One vector is turned by the same rotation once a tick. Each row is the vector after some number of ticks, and that number follows the row.
The counts run from 0 to 370.
[120 103  92 187  79  82 146 152 135  89 137 140 120 124 150 126 177 130
 110 131 135  81 125 131 129 144 152 131 164 179  92 129 119] -> 355
[152 107 114 172  74  85 128 147 147  89 125 156 125 146 151 112 172 136
 102 120 167  87 121 111 129 138 116 140 164 180 108 101 114] -> 356
[ 93 100 107 107 122 105 103 146  88 105 149 122 152 114  96 134 115 129
 127 157 109 126 193 156  66 105 114 135 105 137 110 150 174] -> 157
[131 123 121 126  76  91 106 139 177 129 126 167 142 182 117 119 131 120
 147 121 119  90 166 115 142  89  97 182 154 118  99 122 121] -> 91
[147 153  99 103  95 129 150 157 142 149 160 124 167 151 136 177 106 168
 155 100  94 105 131 125 180 101 113 149 128 134  63 124 130] -> 265
[107 130 107 137 125 156  65  96  99 141 137 128 172 124  98 147 166 117
 174 118 101 155 173 142 108 123 137 174 158  88 117 151 131] -> 312
[104 132  94 116 104  86 158 124 116  78 154 164 164  59 131 167 166 132
 133 105 124  89 145 155  96 128 128 128 105 133 109  97 156] -> 330
[114 130 103 143 129 149  97 130  83 146 134  90 151 121 120 186 143 132
 151 140  83 167 157 133 114 136 165 128 130 100  93 149 118] -> 46
[140 152 114 183 108 100 122 146 121 174 101 109 105 175 118 176 115 141
 149 101 162 118 149 145 156 141 106 123 161 143 100  77 119] -> 114
[114 185  80 140 115 124  93 136 109 166 103 145 145 160 109 142 137  92
 140  94  83 143 119 100 138 102 137 155 152 138  97 122  83] -> 21
[107 164 132 190 121 128 110  99  78 119 127 113 120 122 142 150 195 106
 129 128 143 137 118 116 110 172 146 150 159 135 123  97 109] -> 301
[133 145 101 127 104 101  87 130 124  85 113 172 118 116 112 143 166 127
 110 121  86  86 128 127  93  76 153 129  76 157 114 106 108] -> 94
[157  85 141 172 116 103 103 136 125 142 118 107 143 165 110 142 137 143
 110 128 168 154 183 145 105 166  78 129 170 129 132 123 130] -> 129
[132 103 163 132  99 100 115 113 143  64 159 169 117 136 116 131 186 128
  92 170 122  80 141 107 107 127 137 140  99 154  99 136 130] -> 80
[154 106 115 157 105  90 121 158 118 162  93 110 158 145 134 186 120 130
 130 117  86 126 177 169 137  92 118 115 146 127 109 110  92] -> 281
[101 116  78 119 130 156 123 138 104  75 140 133 153  68 131 145 187 137
 136  98 114 122 131 139 100 168 132 128 119 141 105 156 141] -> 149
[133 133 115  83 116 125  88 127 113 109 177 145 165 117 102 167 141 158
 116 110 107 137 136 109 111 118 135 137  66 113  80 144 160] -> 70
[138 111  89 140 105 154  56 143 123 129  83 146 137 134 113 148 191 151
 131  79 101 117 120 124 124 100 149 149 107 133 131 118  88] -> 108
[ 93 111 132 134 113 135  92 122  75  88 165 118 112 153 108  97 157 120
 122 176 125 117 160 119  84 149 134 156 147 166  96 160 152] -> 159
[133  89  83 150  96 102 103 157 116 122  85 100 152 114 122 149 123 135
 119 122 131 160 201 161  88  79 135 147 138 115 129 129 121] -> 117
[138 144 155  78 135 144  81 133 114 122 117 144 158 121  98 164 186 136
 129 130  66 131 141 115 121 134 111 114  79 104  88 162 122] -> 234
[147 102 120 134 107 119  71 140 146 134  98 121 145 151  85 133 143 123
 150 124 120 161 192 119 112 130  98 162 149  74 108 159 138] -> 131
[177 126 162 137 101 116 129 178 155 131  91 126 121 170 159 129 168 153
 116 139 156  80 156  91 157 125  91 138 156 144 104 113 108] -> 192
[108  87 129 124 130 102  90 110  85 107 154 129 153 120  91 180 135 136
 110 144 100 143 169 165  81 122 132  99  87 133 112 137 155] -> 322
[111 151  95 110  98 147 118 129  89 134 163 110 149 126 120 176 114 156
 168 104  88  92 142 157 139  95 152 151 110 148  76 106 143] -> 85
[129 146  89 159 133 117 131 156  95 133 133  84 101 114 147 165 149 126
 119 151 135 180 151  96 114 172 160 114 167 132  64 169 127] -> 213
[ 94 157 128 163 107 103 141 106  86 142 187 141 136 166 107 152 118  98
 147 126 117 102 124 139 131 163  99 132 172 164  92 102 143] -> 74
[136 132  95 137 108 130 127 146 146 140 100 114 190 106 154 160 189 125
 156  94 120 147 143 123 147 126 125 157 187  81 116 132 100] -> 37
[121 156 102 157 125 139 106 147  54 135 129  69 108 145 142 123 123 155
 101 151 148 160 160 105  83 116 148 158 138 171 105 116 134] -> 198
[119 181 159  96 123 138  93 102  74 142 142 167 155 158 104 136 157 108
 132 115  90  88 115 116 121 135  91 140 107 154 106 108 123] -> 248
[169 136 165 154 130  69 120 132 118 119 106 140 127 133 129 173 171 142
  89 139 176 140 148  99  96 151 122 105 108 121 127  92 126] -> 41
[152 118 114 147 121  91  73 128 139 169  91 145 160 177  89 166 126 118
 113 109 117 173 167 126 116 110 109 136 127  99 112 130 104] -> 296
[133 162 104 149 124 152  63 123 120 141 100 147 115 158 100 136 187 132
 127  75 155 134 116  71 136 165 124 154 130 120 114  97 119] -> 122
[111 125  79 157 138 126 113 127  86 125 145 100 152 113 126 179 167 123
 127 130 101 186 135 134 110 152 177 111 148 129  88 171 122] -> 47
[113 132 139 129 122  85  95 130 104 113 138 140 114 146  82 113 124 119
 118 151 168 150 187  98  81 150  85 159 136 120 103 124 176] -> 144
